In the data rows, 128 means zero.
Here are some points, each followed by its number:
(113 082 113 143 160 109 153 136 140 100 098 117 142 102 125 078 121 152 091 180 114 118 176 168 145 116 129 127 084 108 128 172 135 111 123 120 096 135 108 113 124 122 112 089) 0
(129 125 141 155 113 146 121 126 117 142 143 127 120 149 132 140 134 124 129 138 118 130 130 148 150 133 123 118 135 111 147 122 132 117 143 105 128 127 155 117 134 134 123 132) 1
(075 062 098 148 104 069 121 152 187 079 097 154 103 116 116 134 117 158 095 183 114 148 111 117 139 102 161 121 045 123 089 119 139 083 078 119 114 130 084 144 111 104 108 151) 2
(135 123 154 139 147 143 144 115 118 138 126 121 128 131 132 128 121 153 130 119 133 091 082 131 114 127 097 125 135 149 121 114 118 145 147 106 130 109 136 128 125 127 131 132) 3
(139 140 149 101 154 136 126 126 123 151 141 146 118 138 118 158 129 113 153 087 126 137 109 123 135 129 102 145 159 157 128 114 089 150 117 133 159 118 130 145 165 143 160 145) 4
(103 091 126 127 131 113 136 134 153 108 099 120 118 113 131 134 107 149 105 132 103 116 154 130 148 119 159 123 141 125 109 131 155 095 139 119 083 142 111 135 099 151 123 131) 5
(130 065 132 119 127 117 151 112 133 098 089 131 130 122 159 136 131 137 107 151 115 128 164 130 139 120 160 116 108 130 140 148 155 120 123 121 118 136 173 129 125 121 111 107) 6
(169 166 172 130 132 160 125 110 094 150 125 132 145 124 156 119 133 085 127 143 148 099 139 156 127 124 107 117 164 135 144 155 125 152 164 130 110 137 155 136 107 141 118 159) 7
(053 075 112 126 112 081 145 159 142 092 161 134 110 105 112 144 118 136 122 161 110 168 114 095 125 119 172 131 063 121 100 100 139 111 082 114 167 105 093 142 142 092 118 076) 8
(049 062 099 116 094 068 134 132 159 072 105 124 106 129 106 164 115 162 138 132 115 175 102 092 141 093 114 142 048 083 105 096 142 139 051 142 147 116 058 123 184 093 126 070) 9
(087 085 109 164 103 098 119 142 148 107 144 141 124 146 134 130 129 151 132 140 097 159 135 090 130 083 172 120 078 134 104 138 133 021 093 120 132 133 088 130 138 104 128 095) 10
(059 096 097 123 082 085 145 167 152 101 134 131 091 142 100 192 119 134 143 082 105 181 094 064 157 146 154 155 078 123 114 086 128 157 054 145 170 094 094 146 175 100 148 108) 11
(135 138 132 086 114 141 120 110 130 143 124 114 136 129 142 136 137 151 126 125 124 124 124 122 121 109 128 133 104 121 125 130 118 116 157 116 125 135 147 133 096 124 138 140) 12
(058 049 097 150 118 064 146 162 114 070 129 132 145 085 135 133 108 180 102 187 128 138 145 112 125 085 171 137 038 122 121 142 169 075 094 121 093 137 073 139 127 092 086 084) 13
(097 109 123 115 099 114 142 141 136 108 130 125 108 130 144 154 139 129 123 071 110 150 098 077 125 150 115 147 114 130 120 098 131 118 098 141 179 094 095 111 173 137 161 114) 14
(079 103 113 110 152 092 128 163 139 095 116 123 123 151 120 168 121 158 149 132 123 155 097 091 157 113 170 151 086 134 113 099 137 105 093 136 140 111 104 125 152 130 202 098) 15
(140 149 122 116 138 154 121 104 110 130 140 118 120 126 110 109 140 132 150 140 138 101 143 144 129 129 130 119 144 129 120 147 130 132 143 118 120 146 145 125 129 134 106 112) 16
(145 168 140 127 148 201 130 109 092 123 136 129 120 142 133 146 123 105 144 098 172 134 115 134 135 144 088 138 146 153 138 128 114 143 138 123 139 116 137 098 127 138 146 163) 17
(040 055 100 119 106 060 167 120 146 068 086 119 157 105 133 123 137 183 090 183 111 136 137 108 128 103 168 106 041 110 099 121 173 090 077 103 099 130 084 138 116 101 110 069) 18
(157 102 156 149 138 112 118 132 112 134 135 130 128 184 118 137 141 115 150 095 132 115 132 151 131 143 123 136 143 143 157 135 124 148 146 129 149 120 150 118 126 149 134 147) 19
(109 145 150 145 123 180 139 114 139 145 118 128 084 123 124 137 113 134 138 117 114 135 138 085 133 127 138 134 113 107 086 115 125 135 138 138 170 107 123 114 134 115 137 127) 20
(214 237 159 079 168 255 122 120 051 203 179 158 125 154 087 149 132 079 214 028 146 113 096 137 123 175 061 150 255 157 164 094 089 204 154 145 166 105 181 117 154 165 183 198) 21
(098 084 134 149 095 096 157 118 157 071 103 124 117 105 116 102 118 131 086 171 122 123 143 110 145 104 177 107 074 112 076 141 178 108 096 100 091 137 097 136 112 083 090 087) 22
(171 183 132 135 145 157 139 113 117 161 125 138 120 143 125 114 149 123 141 109 133 130 160 161 120 157 117 080 178 136 151 140 139 154 175 125 143 134 148 100 125 138 147 144) 23
(225 222 208 132 162 195 124 106 103 200 181 136 154 165 122 092 150 102 163 072 167 096 103 190 125 160 077 124 225 140 172 141 092 172 204 155 138 128 185 122 131 169 138 172) 24
(158 132 131 100 149 136 143 086 109 118 119 118 158 117 136 109 140 117 101 175 133 103 134 156 134 119 124 139 126 110 140 169 132 109 154 121 085 143 146 139 091 141 092 140) 25
(165 176 130 112 143 159 119 125 133 165 158 133 134 123 140 130 161 111 123 127 151 113 129 154 110 130 112 122 192 118 155 132 122 151 152 143 128 099 128 121 130 140 137 156) 26
(061 086 116 117 122 060 118 141 147 095 116 126 121 127 120 162 113 138 100 149 141 156 137 100 126 109 172 142 093 155 127 125 140 103 090 128 132 121 061 138 136 097 121 095) 27
(182 170 128 146 153 172 123 108 094 155 153 133 153 140 121 126 140 112 156 087 154 090 132 155 127 133 031 126 174 139 139 138 122 157 192 090 142 136 151 124 129 143 169 156) 28
(102 127 106 142 116 121 120 130 148 114 208 138 123 123 118 143 131 137 112 123 126 140 128 089 132 119 133 130 121 125 122 116 129 116 118 116 112 122 100 130 141 127 111 139) 29
(175 165 149 137 140 150 113 151 096 161 169 117 130 172 099 176 147 101 167 048 137 130 075 117 122 171 083 121 198 143 156 112 135 145 155 132 160 105 134 116 194 144 172 170) 30
(119 102 131 122 115 080 138 136 144 113 154 133 118 121 128 128 132 132 115 125 129 135 130 136 131 113 124 125 114 110 126 119 130 122 115 117 131 122 097 128 125 123 117 114) 31
(073 110 118 115 122 103 092 165 164 122 139 137 109 130 118 152 122 136 150 095 106 164 118 081 134 119 136 115 105 141 114 092 085 128 084 178 157 124 114 135 173 106 144 114) 32
(109 115 106 131 121 109 129 162 143 106 125 111 121 125 109 138 132 140 135 115 111 149 112 109 136 129 118 095 123 121 111 119 113 125 130 108 133 096 122 121 128 135 132 125) 33
(196 196 155 114 143 197 111 132 100 206 168 091 148 179 133 136 158 086 161 042 156 112 103 164 125 179 078 129 222 152 190 121 103 184 182 200 154 112 183 131 154 175 120 176) 34
(160 148 138 154 155 177 123 105 124 165 129 135 192 122 134 102 138 123 111 150 103 079 140 141 126 134 103 133 164 138 145 156 123 146 160 125 119 136 171 128 118 158 162 140) 35
(103 138 115 141 103 118 105 091 125 112 112 111 103 111 114 143 125 156 092 140 122 136 129 128 127 119 148 138 093 122 108 113 126 103 101 160 143 117 097 129 150 114 091 125) 36
(172 119 145 146 131 166 133 108 116 176 131 168 122 107 142 098 151 121 104 150 130 092 126 176 117 124 141 123 139 127 113 164 113 148 166 109 095 137 155 137 123 126 118 124) 37
(052 092 099 145 099 061 101 143 153 043 083 122 114 120 170 139 117 167 110 178 118 141 129 108 122 097 170 135 059 111 101 100 145 106 055 131 118 112 085 137 118 120 095 065) 38
(131 109 122 161 138 108 128 116 097 131 129 130 135 141 136 119 137 128 119 139 134 115 139 138 109 122 122 116 131 124 124 140 141 113 136 114 153 148 128 127 127 115 131 109) 39
(168 174 117 120 132 155 120 132 112 156 136 135 146 142 134 123 128 072 131 125 141 131 131 168 141 142 139 117 165 143 144 143 129 163 157 121 133 111 142 143 118 141 133 147) 40
(183 086 141 132 138 145 129 097 109 184 132 129 143 100 147 087 150 124 115 130 142 088 143 162 122 122 108 120 163 138 133 141 105 147 158 125 148 143 162 119 088 185 138 153) 41
(109 110 118 134 105 102 148 154 137 127 111 119 156 106 146 222 155 126 108 167 112 105 138 133 138 111 133 119 125 124 136 160 148 074 129 140 123 119 149 114 105 125 117 114) 42
(142 135 111 113 120 117 105 147 132 115 136 123 131 144 131 144 119 136 143 122 162 121 119 147 114 141 131 142 117 125 120 119 125 145 136 129 145 120 128 126 143 101 145 138) 43
(079 075 104 143 121 072 129 131 150 117 100 118 119 115 142 125 114 177 065 197 124 131 154 117 124 101 190 136 058 111 108 160 116 112 124 122 090 139 103 163 116 128 100 141) 44
(095 122 110 143 106 105 104 138 129 125 120 109 110 131 124 138 129 144 123 130 121 141 131 124 123 109 134 106 108 110 120 129 126 168 104 158 137 134 121 093 129 134 123 087) 45
(141 149 129 123 141 148 133 099 121 150 115 115 125 117 206 126 120 122 101 152 105 117 148 166 123 123 124 142 137 126 139 134 122 108 164 099 132 133 132 135 122 163 116 139) 46
(148 142 140 141 130 132 134 086 124 145 112 108 112 127 127 120 135 131 111 153 102 115 142 140 158 120 113 140 140 139 116 132 135 116 132 120 122 131 132 121 102 087 125 139) 47
(074 103 075 135 126 100 142 144 163 090 099 135 114 129 144 111 100 113 092 164 113 128 131 122 135 085 150 112 062 124 099 131 144 094 097 123 102 132 082 138 131 106 074 086) 48
(118 106 129 145 162 122 123 096 118 116 106 101 136 110 068 116 115 149 111 171 117 110 129 163 132 109 140 097 081 130 117 144 146 102 097 144 106 139 121 125 103 125 128 118) 49
(058 080 087 133 112 079 142 120 153 077 100 130 122 111 128 117 120 142 092 148 140 118 188 096 136 101 185 127 061 097 099 141 159 073 110 123 089 148 101 149 094 105 096 108) 50
(116 121 131 133 144 123 135 131 140 118 127 163 111 114 130 127 131 130 116 160 119 127 138 112 109 109 134 119 129 119 125 142 129 119 107 100 121 126 123 139 114 133 143 144) 51
(056 083 100 136 104 082 158 133 156 086 083 118 139 136 144 125 098 148 063 190 092 122 159 094 119 095 177 115 062 121 148 134 165 075 073 126 100 133 091 139 095 107 086 084) 52
(043 040 105 135 108 037 158 140 181 065 088 118 113 098 137 095 101 169 074 186 142 134 174 108 130 085 193 144 016 109 079 081 159 075 069 118 131 138 088 164 144 075 095 073) 53
(080 101 111 103 105 078 123 149 163 104 132 116 121 123 111 184 140 132 134 104 115 191 104 103 120 147 135 141 145 129 119 082 122 117 096 156 160 103 112 146 167 120 128 106) 54
(111 074 102 145 105 082 156 130 145 108 095 126 143 103 140 096 112 183 082 187 137 094 141 129 139 089 152 116 069 110 090 162 139 087 113 123 110 154 104 138 091 115 099 091) 55
(236 221 152 099 159 235 117 099 085 206 147 148 156 141 134 102 142 091 148 074 130 099 133 185 124 162 069 114 255 139 185 160 099 194 220 135 135 139 196 159 156 177 176 196) 56
(169 184 152 121 151 169 116 122 108 168 159 139 114 170 107 100 125 099 171 072 136 136 100 136 120 157 103 127 183 148 167 104 105 163 155 138 160 110 179 145 125 138 155 160) 57
(125 069 105 116 127 101 130 165 144 126 126 136 119 123 123 130 123 130 142 126 130 139 101 098 142 128 137 115 086 132 122 114 134 121 110 138 135 133 121 156 128 139 126 112) 58
(064 088 097 112 110 078 129 193 146 088 137 096 097 172 117 164 126 143 149 136 113 176 088 080 141 145 146 137 070 089 130 079 146 108 051 129 171 095 106 143 191 103 134 101) 59
(133 141 132 126 142 147 146 126 133 144 117 143 128 115 105 112 154 124 126 143 172 117 148 139 135 123 122 124 164 122 124 163 112 123 161 119 114 129 140 125 113 166 138 140) 60
Which three points above are nearest to each new point, looking only along the 2 directions in which the numbered points spread most? Their numbers follow each, nearest first.
(104 122 127 126 105 071 141 128 148 122 131 161 128 125 130 123 134 149 114 134 122 132 122 086 127 111 147 142 082 123 121 116 123 119 101 124 131 132 114 125 120 116 118 126) 36 58 31
(157 136 143 126 136 114 135 130 128 148 144 130 126 127 140 122 131 116 118 164 139 098 143 166 151 121 143 122 140 133 141 148 151 138 145 129 107 140 122 121 088 137 123 150) 46 47 60
(131 154 118 106 135 155 134 144 115 131 132 126 119 150 112 134 126 065 146 106 128 150 117 114 124 144 112 133 135 136 136 114 114 132 136 088 143 096 116 127 176 164 146 154) 4 19 43
(134 118 141 149 137 135 150 109 141 128 124 111 133 125 137 123 149 112 115 131 127 089 141 151 125 110 147 152 105 151 146 124 133 130 135 112 098 163 137 134 093 130 149 129) 47 39 46
(163 152 133 140 147 142 129 140 101 145 124 162 151 103 120 098 137 125 108 152 145 117 131 143 121 118 132 111 142 144 155 153 126 114 144 112 106 146 112 120 086 121 123 129) 46 60 37
(068 112 120 138 114 103 130 188 138 101 122 156 098 143 109 142 098 163 114 116 111 155 115 091 142 119 139 118 106 103 132 113 129 116 102 130 144 114 126 142 169 122 128 124) 15 58 54
(083 108 119 122 077 129 137 140 143 099 150 119 117 153 117 146 105 136 121 101 114 162 117 111 137 117 146 139 100 119 092 093 135 120 078 136 150 142 111 120 145 118 121 099) 15 58 54
(152 128 128 140 121 137 139 087 117 132 108 116 144 085 151 090 108 124 090 150 131 099 146 166 124 112 114 111 126 103 124 151 149 138 173 113 114 165 134 121 075 148 091 109) 25 37 46
(128 108 086 135 131 116 137 135 129 115 135 126 131 113 118 111 130 144 110 131 136 131 122 130 139 122 134 119 117 131 123 120 136 141 129 104 104 133 126 135 149 114 131 117) 51 31 42
(159 140 148 145 127 135 114 157 130 147 130 111 132 145 145 111 140 100 130 124 123 096 142 131 076 141 120 112 148 123 109 134 164 127 134 125 089 127 126 124 114 136 094 163) 16 60 47
(171 146 166 147 145 151 122 093 137 149 127 146 154 144 101 111 128 114 132 109 124 116 133 103 122 121 112 121 158 148 148 132 127 149 154 135 136 130 188 120 097 119 158 157) 40 26 23
(190 167 151 138 154 200 135 156 106 174 126 125 143 141 127 138 128 092 149 051 139 138 113 136 127 148 087 166 204 154 167 123 115 152 155 132 132 125 147 123 117 136 153 163) 57 28 17
(177 173 136 108 147 148 110 149 091 149 171 138 131 158 118 156 124 095 179 052 131 180 119 127 115 174 097 147 158 152 161 097 121 174 126 156 198 116 129 141 182 143 177 108) 30 4 57
(075 140 103 148 115 097 140 132 141 087 082 154 140 098 156 105 092 150 085 204 129 130 173 120 123 102 159 124 060 100 089 132 147 103 104 146 103 138 116 127 102 110 108 083) 44 22 55
(210 210 171 119 166 192 125 113 096 206 161 134 138 146 136 115 148 073 174 072 154 091 162 163 122 168 076 114 231 164 161 141 100 192 200 137 136 112 148 150 141 165 157 181) 24 56 34
(082 089 112 135 110 099 132 146 139 095 138 131 125 113 129 115 133 143 099 136 133 127 148 111 128 088 153 169 101 121 103 129 093 116 106 125 121 118 131 135 104 118 086 111) 36 42 5
(138 132 132 165 176 147 129 088 124 128 125 117 144 114 165 094 133 136 093 154 121 085 170 137 130 106 124 109 151 134 131 185 154 140 161 123 088 147 149 136 090 135 118 140) 25 37 46
(159 143 129 122 135 133 136 166 138 131 133 127 130 094 111 113 139 132 129 170 117 141 109 136 147 119 132 136 136 106 111 136 131 138 157 117 133 126 125 148 115 143 131 135) 12 1 39
(137 127 123 128 189 121 142 095 147 130 105 114 140 120 133 124 123 128 115 108 135 116 143 153 128 127 166 117 123 126 128 133 121 136 130 133 080 124 133 122 107 133 135 129) 47 39 12
(090 086 130 171 093 082 127 123 139 097 101 104 149 119 133 098 134 148 102 175 128 079 145 133 143 111 148 106 088 109 109 108 124 100 130 124 085 159 109 137 085 102 115 111) 0 55 44
(170 195 153 096 143 159 108 139 107 173 175 132 133 165 123 131 177 085 184 076 128 137 095 145 111 176 097 149 195 136 159 135 126 170 154 148 126 094 155 117 153 146 156 155) 57 30 34
(141 141 132 120 122 165 098 133 099 147 131 144 130 152 135 135 136 111 148 119 137 124 141 133 115 149 108 167 149 125 146 111 133 141 135 167 160 129 128 120 139 128 157 135) 19 17 4
(038 060 102 136 097 097 150 136 160 084 114 119 118 120 130 125 126 155 122 177 111 157 129 092 141 092 173 116 064 136 094 119 177 074 137 115 115 146 092 124 106 107 138 088) 2 48 38
(171 143 158 168 157 149 111 140 123 135 128 125 158 128 127 117 136 136 136 133 134 129 130 159 131 126 130 127 129 136 148 140 111 149 156 137 098 137 156 143 097 136 125 122) 60 16 46
(139 160 121 132 135 137 132 103 148 131 127 155 131 113 131 126 137 128 099 175 139 102 146 146 128 122 135 102 126 123 121 135 109 116 123 127 094 139 093 136 114 127 106 161) 47 39 46
(099 115 131 130 127 112 117 150 139 116 152 120 116 137 118 176 126 118 151 092 115 151 125 097 144 161 146 112 115 123 127 119 060 119 112 121 153 144 079 139 149 117 136 129) 14 33 32
(196 169 155 142 138 175 115 130 098 189 169 111 133 133 125 135 143 118 151 109 124 103 136 144 155 160 080 121 177 144 164 124 111 171 166 134 133 105 140 108 125 154 152 164) 28 57 26
(096 120 107 122 110 120 121 124 126 117 140 115 124 135 119 130 142 147 118 092 121 135 126 122 126 090 142 135 110 135 097 134 133 095 088 128 150 123 106 134 143 138 113 078) 58 45 36
(179 188 126 120 137 170 119 107 110 173 174 136 141 144 118 158 157 117 161 075 101 119 112 132 137 138 099 132 173 134 161 090 097 156 131 119 146 111 146 129 136 141 144 162) 57 17 30
(086 105 135 123 134 089 122 168 121 135 136 126 089 134 065 214 117 144 176 070 114 198 069 064 101 150 141 163 088 114 120 065 122 121 065 135 193 087 117 142 199 116 179 111) 11 54 32
(198 193 137 139 140 167 083 115 120 158 138 143 137 135 140 133 145 086 162 073 134 113 116 135 139 163 092 122 193 123 155 117 109 157 171 137 165 111 151 113 143 155 151 151) 57 28 17
(193 204 144 138 149 187 099 117 101 180 159 132 129 135 115 124 149 111 158 122 128 112 139 164 135 145 088 117 152 158 151 140 088 160 172 145 171 132 150 127 133 159 123 185) 28 23 26
(056 061 074 130 091 066 141 157 159 087 139 122 112 143 120 133 143 178 119 147 126 147 097 073 122 139 168 167 049 160 096 094 139 074 067 134 112 107 090 139 151 101 102 134) 8 9 27
(087 073 094 137 124 106 161 082 154 080 092 101 120 103 153 104 130 150 063 214 124 116 158 128 105 052 168 117 095 114 099 169 201 100 140 088 091 170 111 134 100 097 093 086) 55 44 0
(037 065 091 135 103 069 154 133 159 075 103 126 128 123 121 130 103 173 097 167 122 171 136 093 121 075 247 134 039 101 093 105 143 073 081 146 144 139 096 142 136 089 115 070) 38 53 2
(123 103 144 145 121 136 130 126 139 123 122 150 141 103 110 130 129 134 119 152 138 137 124 123 120 107 134 129 100 144 136 120 139 115 115 186 131 129 188 134 114 120 121 110) 51 39 42
(097 143 098 107 103 127 109 160 104 138 142 116 118 151 112 153 138 136 169 069 123 171 095 091 133 160 131 160 140 114 149 101 112 134 084 151 162 104 109 130 158 097 150 129) 14 32 54
(137 135 088 141 118 156 116 138 136 120 125 135 119 105 125 122 131 116 128 182 127 114 135 148 107 135 122 127 119 126 130 125 130 129 130 128 127 126 121 138 148 124 123 112) 39 51 12
(105 108 110 126 112 111 112 068 118 123 129 142 111 121 120 100 126 142 123 116 137 140 148 138 146 144 152 129 148 134 116 135 126 109 109 132 140 118 118 130 141 123 112 127) 51 39 31
(222 175 149 133 153 164 129 109 108 161 139 125 157 140 125 093 156 089 131 106 130 111 107 173 117 156 097 124 191 146 169 144 132 152 175 124 108 144 176 106 110 154 133 181) 28 23 7
(170 153 131 105 130 148 141 106 125 126 135 107 152 142 165 110 148 099 102 124 130 116 100 147 125 112 110 131 163 145 140 156 122 171 157 138 120 133 138 107 121 142 131 169) 40 23 26
(051 087 113 121 089 084 129 180 126 113 126 124 116 120 110 169 122 173 158 086 104 170 086 094 155 120 148 152 091 126 113 087 131 098 088 130 173 114 093 142 170 096 132 117) 59 11 15
(095 082 106 124 124 093 134 101 131 085 128 115 104 120 117 127 114 146 097 165 125 146 127 119 133 113 135 109 086 099 124 117 124 105 106 110 134 139 091 131 135 064 111 101) 10 48 36
(139 166 128 150 139 123 132 106 123 141 130 120 120 123 134 127 112 103 146 123 131 136 124 154 111 113 105 148 144 118 143 130 109 150 155 133 120 137 120 147 115 145 137 146) 3 1 19
(055 070 096 140 095 056 155 151 153 094 106 134 112 122 124 144 113 171 118 183 104 165 117 092 159 116 173 114 050 101 116 110 135 105 091 116 142 122 076 125 141 098 106 083) 38 2 8
(140 146 135 110 105 157 082 125 110 147 139 146 131 142 128 129 140 133 169 096 087 139 112 133 112 150 117 156 161 150 141 105 097 149 139 135 149 114 135 114 146 090 162 158) 4 17 19
(123 133 132 136 136 103 123 121 131 105 121 147 100 100 125 124 107 144 133 153 136 108 132 125 137 120 163 118 099 111 075 124 115 119 138 125 132 132 114 147 135 113 115 124) 42 51 31
(161 153 129 118 144 164 116 115 130 170 136 163 133 138 126 132 124 098 134 135 160 112 136 152 125 111 121 108 160 152 154 152 154 137 124 123 122 149 131 123 118 147 083 140) 60 16 40
(121 127 133 072 127 135 135 124 138 120 103 130 126 116 124 094 123 027 101 148 147 110 137 152 115 125 136 131 146 123 131 140 147 113 139 075 100 117 123 111 109 141 125 138) 47 46 16
(138 179 166 103 127 136 114 124 103 147 118 126 125 162 128 114 132 124 128 101 137 116 117 142 131 104 099 151 138 140 151 113 109 144 118 130 149 121 172 093 135 146 131 146) 19 17 26
(216 191 138 137 137 191 139 116 113 171 144 103 172 143 149 101 141 102 144 114 154 099 144 149 123 169 056 121 228 131 163 117 139 167 175 126 112 143 163 110 108 145 141 174) 28 23 24
(044 068 103 138 125 055 145 154 157 079 107 127 090 114 098 171 094 168 118 132 100 168 105 091 128 134 161 138 061 116 114 106 116 082 040 143 155 123 088 148 146 104 120 102) 9 8 27
(138 152 139 125 140 146 111 142 118 137 136 133 134 137 125 146 138 120 138 098 126 133 104 121 131 139 115 142 148 128 158 095 124 152 131 118 171 099 143 122 161 176 160 135) 4 19 17
(163 158 149 135 156 137 132 124 107 144 155 123 131 127 143 134 151 139 171 111 142 094 121 126 137 144 106 133 138 143 125 102 122 126 139 131 140 129 161 124 134 146 144 137) 19 17 40
(164 136 137 090 142 161 127 112 119 143 146 140 141 130 142 120 117 114 135 110 146 112 117 122 179 152 131 116 162 132 146 117 126 164 134 130 117 113 132 133 125 118 123 136) 19 3 40
(095 119 132 130 088 122 131 117 145 111 133 115 112 136 119 106 112 126 130 145 094 139 128 141 141 126 092 132 105 114 111 136 140 120 117 132 125 122 094 125 138 118 110 112) 31 45 36
(085 056 088 138 109 083 149 130 151 188 109 101 125 093 126 138 118 152 116 151 121 134 133 100 140 101 161 112 073 117 112 101 127 100 098 120 130 122 092 136 116 084 097 109) 10 48 27
(169 157 175 116 123 163 134 116 128 137 121 128 145 128 151 098 133 114 132 127 137 132 112 143 130 134 135 130 139 181 134 154 158 140 128 121 102 150 134 127 109 137 113 137) 60 16 46
(156 146 125 139 109 169 108 124 108 148 130 127 150 134 163 110 151 100 130 128 135 112 140 117 125 137 122 130 145 119 145 140 120 129 146 113 125 126 179 114 094 116 133 157) 60 16 40
(184 180 147 146 186 179 102 123 104 193 156 143 141 125 122 127 112 113 156 100 146 116 141 125 149 143 085 116 189 134 144 121 130 152 164 139 110 109 154 112 121 168 136 168) 28 23 26
(086 122 133 114 111 102 127 134 177 097 112 154 115 133 130 117 088 149 115 139 130 140 126 122 147 127 158 129 078 141 100 165 136 129 114 137 154 121 142 139 140 103 090 093) 36 31 58
(060 092 125 125 169 085 125 158 154 105 102 074 117 106 119 154 103 128 123 131 118 147 110 109 202 107 168 140 079 123 103 094 165 092 063 119 138 107 139 129 129 128 123 077) 27 10 8
(061 072 103 117 113 077 117 170 142 028 145 127 100 161 121 168 123 124 151 122 113 184 098 082 140 115 163 126 076 090 100 093 130 108 065 128 176 096 094 140 178 118 159 100) 59 11 9
(165 161 124 148 151 149 134 109 132 142 127 130 156 101 148 095 119 114 108 135 109 104 153 156 130 139 115 127 164 149 135 136 126 133 174 110 108 156 158 116 099 135 121 117) 37 41 35
(160 171 132 098 150 123 106 152 117 171 166 133 110 146 114 219 143 106 153 102 123 197 094 110 150 149 086 134 129 148 131 117 129 115 098 132 154 112 135 150 194 124 139 133) 4 14 20
(082 061 132 139 114 126 148 099 168 104 081 129 143 094 137 100 110 153 073 194 126 111 170 129 121 083 171 124 087 133 144 143 160 088 071 111 090 163 095 133 090 101 077 086) 55 44 22
(172 153 149 110 141 147 116 126 152 163 138 130 113 124 132 130 165 118 152 083 147 122 121 113 113 140 089 142 186 169 149 110 125 157 149 159 149 109 164 102 144 153 149 152) 17 57 26
(181 198 161 105 136 161 118 142 109 153 178 135 110 166 101 165 133 103 154 034 132 161 059 112 131 177 079 143 192 148 159 109 103 162 143 157 170 103 154 103 185 148 200 174) 30 57 34
(127 102 121 139 117 105 123 138 133 125 127 134 115 149 138 162 136 149 100 092 130 132 112 106 119 140 151 116 098 120 123 121 136 094 120 099 138 125 096 133 125 126 117 131) 45 29 58
(043 071 108 127 120 081 147 163 149 150 119 126 122 120 151 105 100 166 115 174 115 147 122 129 149 099 167 129 061 096 084 111 152 084 080 116 121 130 077 136 129 098 113 108) 2 48 10
(061 095 091 120 110 088 135 162 129 081 129 114 088 140 127 143 108 154 129 147 119 149 092 098 133 113 127 128 056 113 122 107 125 084 073 143 136 108 096 126 154 140 126 104) 8 27 15
(191 207 155 109 155 178 111 105 093 177 162 133 130 141 124 106 158 135 159 074 117 115 123 154 112 179 134 128 206 156 142 152 116 168 163 136 135 121 180 126 121 207 143 159) 28 57 23
(193 202 156 128 172 171 122 137 124 169 158 136 117 150 135 136 129 102 181 065 146 112 107 145 118 153 091 159 186 148 162 132 101 167 154 120 129 166 171 116 120 154 176 164) 57 28 34
(051 063 123 117 112 100 122 132 134 105 109 121 105 129 104 153 110 159 115 138 112 194 107 087 130 134 135 164 080 128 084 081 144 118 077 142 132 119 095 124 160 094 116 093) 8 15 27
(127 145 139 104 130 140 123 098 133 126 127 127 142 127 144 137 122 139 110 146 128 114 124 116 149 139 144 121 147 116 140 149 132 141 131 109 138 142 110 121 119 124 134 135) 12 1 39
(155 190 153 136 131 150 121 138 106 148 159 135 119 161 129 153 144 094 175 061 146 111 087 103 125 167 101 135 184 147 166 111 107 150 151 135 163 088 118 134 177 125 167 143) 30 57 4
(059 098 114 093 094 077 083 172 123 083 123 125 091 163 103 183 122 187 181 066 117 191 078 060 150 172 170 143 072 131 117 078 103 105 042 127 153 112 097 143 198 109 165 092) 11 59 54
(045 054 117 117 084 051 127 157 111 071 113 137 130 086 121 133 109 159 107 162 115 126 128 106 131 112 157 147 024 122 089 100 141 085 091 125 122 129 101 142 141 126 106 075) 38 2 13
(023 052 127 108 118 048 132 159 167 069 105 133 107 112 104 160 104 160 143 165 115 168 112 087 113 097 186 115 030 087 102 083 131 061 048 132 169 127 065 131 147 092 112 089) 9 38 8
(166 196 102 101 165 171 111 152 097 176 162 125 113 173 091 159 146 098 226 029 137 176 088 130 124 173 082 156 193 150 156 102 094 174 139 142 193 092 158 126 173 175 187 166) 30 57 34
(073 097 112 131 110 105 136 098 133 127 080 121 136 096 142 099 119 135 081 172 111 132 155 146 119 106 153 107 079 133 123 142 132 110 130 130 103 142 120 160 107 105 104 102) 0 55 49
(111 094 104 144 119 117 124 112 160 093 089 123 122 092 150 082 126 161 073 200 038 115 172 123 122 101 158 114 077 106 084 166 142 097 122 138 081 172 102 152 085 120 084 130) 55 0 44
(174 182 150 080 142 167 112 138 112 177 168 149 111 163 137 167 128 079 193 060 140 143 085 131 108 168 087 108 205 140 172 082 102 166 139 139 190 121 151 140 164 157 173 158) 30 57 34
(161 173 136 109 138 143 127 132 115 156 146 120 144 137 143 110 156 105 153 132 139 120 115 144 105 151 100 127 161 137 152 150 146 149 148 140 133 147 136 123 110 164 130 150) 40 26 23
(156 127 126 140 146 143 129 103 100 134 137 133 155 106 143 109 145 133 096 150 126 074 185 106 117 117 142 106 159 111 123 154 152 132 177 108 089 135 159 108 084 141 108 112) 25 37 46
(149 149 138 114 123 141 133 131 118 134 150 128 096 140 116 123 140 101 147 084 147 135 137 138 117 149 107 130 183 131 141 128 122 147 141 144 132 115 164 130 147 147 143 136) 17 19 4
(151 132 140 134 141 164 127 133 115 063 151 178 136 136 105 137 133 113 136 101 142 149 114 124 128 134 115 124 143 142 129 124 110 144 136 158 133 130 139 127 144 138 135 139) 19 43 3
